0: [ 82 125 137  96 132 135  85 120 118  66 135 124 100 148 137 135 126 155
 129 165 129 120 119 142 155 145 135 135   4 128 215  91 211  92 255 145
 139 172  47 142 221 131 127 157  60 145 227  97 114 183   0 177 145 115
 110]
1: [140  17 170 253 230 102 127 229 225 194 105 171  86 103 105 134 114 125
  97  86 120 169 109 116 123 139 129  91 199 150 235 125  74 108  68  98
  65 118 139 138 102  93  85 124 141 139  70  66  72  94 181 163  89 141
 149]
2: [152 117 143 243 170 102 161 184 180 175 117 123 129  88 110 128 116 144
 107  77 126 137 105 124 122 136 127  98 190 153 148 141  58 114  45 120
  65  86 196 128  78 132 112 103 164 132  54  85  88  53 233 136  90 145
 146]
3: [110 234 113  53  84 171  65  80 107  93 135 102 112 138 126 110 123 119
  87 209 124  85 141 125 144 130 124 159  48 115 114 101 225 110 192 125
 166 168  80 120 182 176 119 110 131 132 226 144 168 223   8 143 130 105
 103]
4: [ 56 137 152  80 100 191  18 136  85   0 160 143 122 156 141 126 150 140
 139 203 134 105 140 159 144 139 135 152  40 123 137  85 179 105 201 114
 107 157  70 143 161 118 116 146 106 134 232 175 160 232  22 141 147 116
 113]
5: [149 120 115 179 184  86 208 144 135 212 108 142  90  76 122 110 116 116
 126 125 124 140 124 105 119 132 106 105 189 139 108 149  47 135  65 133
 102 116 174 120  97 151 131  99 146 129  42 105  99 114 224 117 139 171
 146]
6: [155  48 136 203 128  99 206 146 133 219 121 129 130 109 136 168 144 155
 136 113 131 112 135 109 127 119 138  94 156 120  74 126  64 142  70 111
 140  35 141 120 112  56 227  99 166 122  74 160 134  27 198  97 120 141
 165]
7: [128  37 155 255 185  91 144 200 210 188 110 152 145 109  99 143 113 101
 137  68 126 141 102 112 111 129 124 130 206 123 102 143  91 180  42  93
 113  81 201 129 114 124 109 133 191 128  71  84 101  55 104 115 124 154
 136]
8: [106 126 123 158 150  93 178 131  79 173 118 133 123 128 119 129 133 135
 148 134 131 141 135 126 137 127 129 117 187 142 118 188  68 147  49 136
  81 105 153 134  89 129 153 112 159 129  34 127  72  18 214 123  88 143
 177]
9: [ 86 206 147  48  67 155  22  82  75   0 126 112 108 147 146 128 148 175
 159 180 134 115 146 157 139 127 133 178 128 121 105 126 150 128 210 135
 255 108  82 127 124 142 139 134 123 125 161 188  92  98  98 124 144 131
 133]
10: [162 188 100  85 101 115 164 121  64 127 126 112 193  89 136 102 122 135
 170 117 137 115 134 111 126 120 100 168 170 102  46 139 114 194  97 162
 217  98 175 117  37 146 131 133 165 112 128  91 133  36 157  94 212 116
 141]
11: [178  56 103 255 184 105 220 151 213 205 109 139 122 151 131 130 103 110
 101 136 124 134 101 115  99 120 111 134 198 109  72 113  96 114  63 112
 184 144 201 116  75 132 159 102 126 115 104  28  99 136 176 100  57 115
 144]
12: [ 87 167 125  53  96 150  64  93  79  58 117 110 128 175 122 121 135 144
 141 169 118 112 141 136 128 130 116 139  12 113 126 119 224 118 159 153
  94 193  89 127 185 149 116 122  78 129 255 155 198 228  51 135 170 107
 103]
13: [123 184  94  86  99 125 167 104  52 172 128 142  86  74 139 144 124 143
 134 183 131 148 123 124  73  96 126 119 178 138  23 140 119 154 101 141
 255  13 187 121 100 163 174 140  72 121 107 132 179 114 144  90 137 145
 112]
14: [ 76 217 132  48  82 161  84  95  72   8 142 118 168 133 134 123 157 118
 124 152 131 114 159 145 120 136 130 159  43 120 156 111 194 106 137 160
 112 191  53 142 186 149 144 198  85 134 203 178 124 187  57 168  93 124
  88]
15: [167  68 139 226 223  92 156 194 215 196 111 155 124 111 104 139 118 111
 126  80 125 148 114 119 117 137 134 109 137 164 198 159  67 111  51  93
  72  95 173 131  95  95  93 128 149 133  41  89  71  63 224 150  74 139
 153]
16: [ 87 255 113  22  67 133  81  79  75  97 132 118 188 111 152 128 141 135
 145 218 133 116 153 165 144 123 128 102  59 110  80 117 148 100 170 133
 173  87  86 143 171 224  55 135 148 125 219 116 103 174  87 116 153 139
 125]
17: [116 206 122  80 106 135 102  92  90  89 125 111 109 142 145 116 132 142
 131 126 125 107 114 149 148 126 122 124   9 121 180  84 223  95 195 137
 160 172  59 144 183 164 130 130  59 136 255 198 138 167  11 157 158 103
 102]
18: [ 58 115 137  51  65 162  36  98  66  63 140 115 147 116 142 126 169 125
 177 100 132 102 136 157 129 133 129 141  22 114  97 114 219 109 242 118
 182 135  86 139 186 113 115 146 117 136 224 183 180 208  65 122 119 128
 127]
19: [127 149 102 113  98 141 169  76  64 172 143 110 141 137 108 108 143 117
 131 173 132 170 140 140 114 123 132 148 140 113  64 162 109 157  31 139
  82 129 133 112 121 163  42 115 165 117  83  80 154 154 255 104 112 145
 128]
20: [117 102 104  37  66 171 159  87 124 158 159 141 110 140 156  84 136 152
 163  98 139 120 116 131 133 120 119 168 173 128  56 120  66 200 175  84
  98 123 143 123 105 151 142 146 147 125  68  91 165  91 197  96 106 153
 163]
21: [ 76 151 141  53  82 198  40 105  59   0 144 121 144 165 150 129 139 150
 144 174 134 101 151 135 116 137 126 158  52 121 147  92 210 116 159 136
 177 166  99 139 188 163 134  83 129 137 177 168 142 186  36 138 179 126
  89]
22: [151 102 125 143 143 159 134 135 196 120 120 139 157 128 122 140 137 132
 114 148 133 140 130 133 144 142 145 108 227 152 202 175  51 160  49  93
 101  84 125 134  90 134 121  80 149 134  45  67  54  47 191 134  93 143
 173]
23: [155  62 157 217 179 109 199 168 164 233 112 156  87 105 109 136 118 132
 100  89 124 177 115 124 110 138 130  97 226 159 167 132  82 162  64 124
 157  93 169 130  87  85 110  94 141 125  64  77  58  37 166 127  94 133
 127]
24: [152 108 128 156 173 104 143 179 171 247 113 130 158  91 120 120 119 104
 141  91 132 123 117 122 125 130 126 100 182 118 112 140  55 143  93  91
 201  93 147 124  82 156 184 136 136 123  46  43 119  53 209 118 128 136
 143]
25: [209 213 102  87  69 112 200  74 120 140 125 117 171 143 148 103 117 103
 129 138 136 162 126 120  80 101 125 105 115 108 101 109 145 151 164 153
 255 254  44 117 177  91 163 171  75 117 113 153 151 160  46 119 153 114
 116]

[175  79 109 121 145  75 148 140 115 176 168 135 106 142 167 125 118  67
 141 130 130 176 133 106 134  85 120 112  98 112  86 168 113 152  41 237
 166 195 110 109 148 113 122 175 110 123 103 255  87 183 120 100 151 115
  68] 25 5 19
[121 149  96  80  75 144  88  83  72 148 170 131 163 153 117 115 141 142
 156  86 133  93 157 159 132  88 116 129 178 101   5 154 133 135  86 111
 242 115 145  92 139  79 176 184 166  97 119 197 170 234  73  54 115 122
 126] 13 25 10
[163 164 113 119 126 146 169 119 131 195 131 124 128 115 131 124 127 108
 136 113 130 118 123 120 142 124 138 119 229 140 149 178  83 160  67 108
 149  64 180 126  84 112  64  88 142 127  54  23 129  74 167 111  83 147
 175] 22 8 5
[110 115  97  53  71 134 137  78  32 127 142 112 194 196 149 115 136 109
 102 110 125 103 140  93 152 112 120 156 102 110 116 116 254 144 145 133
  82 163 138 114 125  73 181 165  84 122 205 206 123 170 136 128 203 110
  95] 12 14 17
[152 250  95  29  55 162  89  78  75  65 144 125 110 120 146 120 126 126
 130  85 138 132 149 132 139 119 124 142  66 106  86 111 125 128 205 206
 150 110 133 118 143 168 100 175 112 116 190  92 176 218 167 108 113 129
  97] 16 14 3
[ 76 132 106  35  72 124  97  72  82 102 103 101 131  55 154 122 117 119
 197 135 129  84 130 125 135 120 117 209 116 113 119 122 185 154 237 130
 134 187  65 119 185 139 145 193  60 135 177 207 172 181 100 105 226 129
 116] 18 12 17
[152 173 116  71  65 193  48  76 115  66 169 121 156 208 152 118 138 132
 120 132 141 135 152 125 116 123 132 153 158 135  89 128  93 159 101 103
  51  69 146 124  92 134 220 125 150 122  84 170 121  96 197 104 130 121
 158] 20 8 19
[122 164 110 102 121 110 121 115 138 164 143 107 148 180 124 144 127 120
 121 122 140 153 113 124 151 129 122 102 225 139  85 140  46 162  51 128
 100 108 164 124  62 142 187 116 179 121  44 108 158  73 173 108 186 125
 125] 8 5 24
[103 158 111  80  89 161 149  73  67 134 125 119 140 113 160 115 148 110
 158 121 142 147 146 129 164 122 136 144 177 106  55 152  68 175  74 149
 242 142 150 137  92 131 162 115 135 120  79  72 137  59 183  97 199 123
 121] 10 13 20
[127 128 107 108  88 121 103 101  88 131 138 107 145 109 126 132 126 115
 113 190 120 119 138 111 119 126 125 147 159 134  83 164  82 162  88 126
 123 169 176 117  97 120 133 135 203 127  39 187 157 127 240  99 123 119
 117] 19 8 20
[165   8 182 255 249  99 150 228 244 181 104 170  82 102 103 141 113 118
  99  88 123 160 107 115 117 144 138  93 165 151 234 135  97 120  71 105
  67  96 164 140 103 100  72  91 130 133  84  55  69  68 160 152  68 130
 165] 1 15 23
[156 171 108 109  91 149 184 103 105 138 158 109 197 122 119  91 123  87
 137 169 124 117 133 156 134 126 129 149 144 112  70 173  80 104  80 141
 226 118 205 117  74  87 136 104 171 117  55 149 169  49 133 102 110 119
 145] 10 8 13
[187 229 110 141  94 118 187 127 126 172 145 144 128 147 133 164 132  73
 158 112 136 175 137 108 174 123 137 133  64 125  72 130  79  74 191 131
  76 186  80 125 195 112 100 154 105 121 151  78 188 167  18  92 180 133
  79] 25 17 3
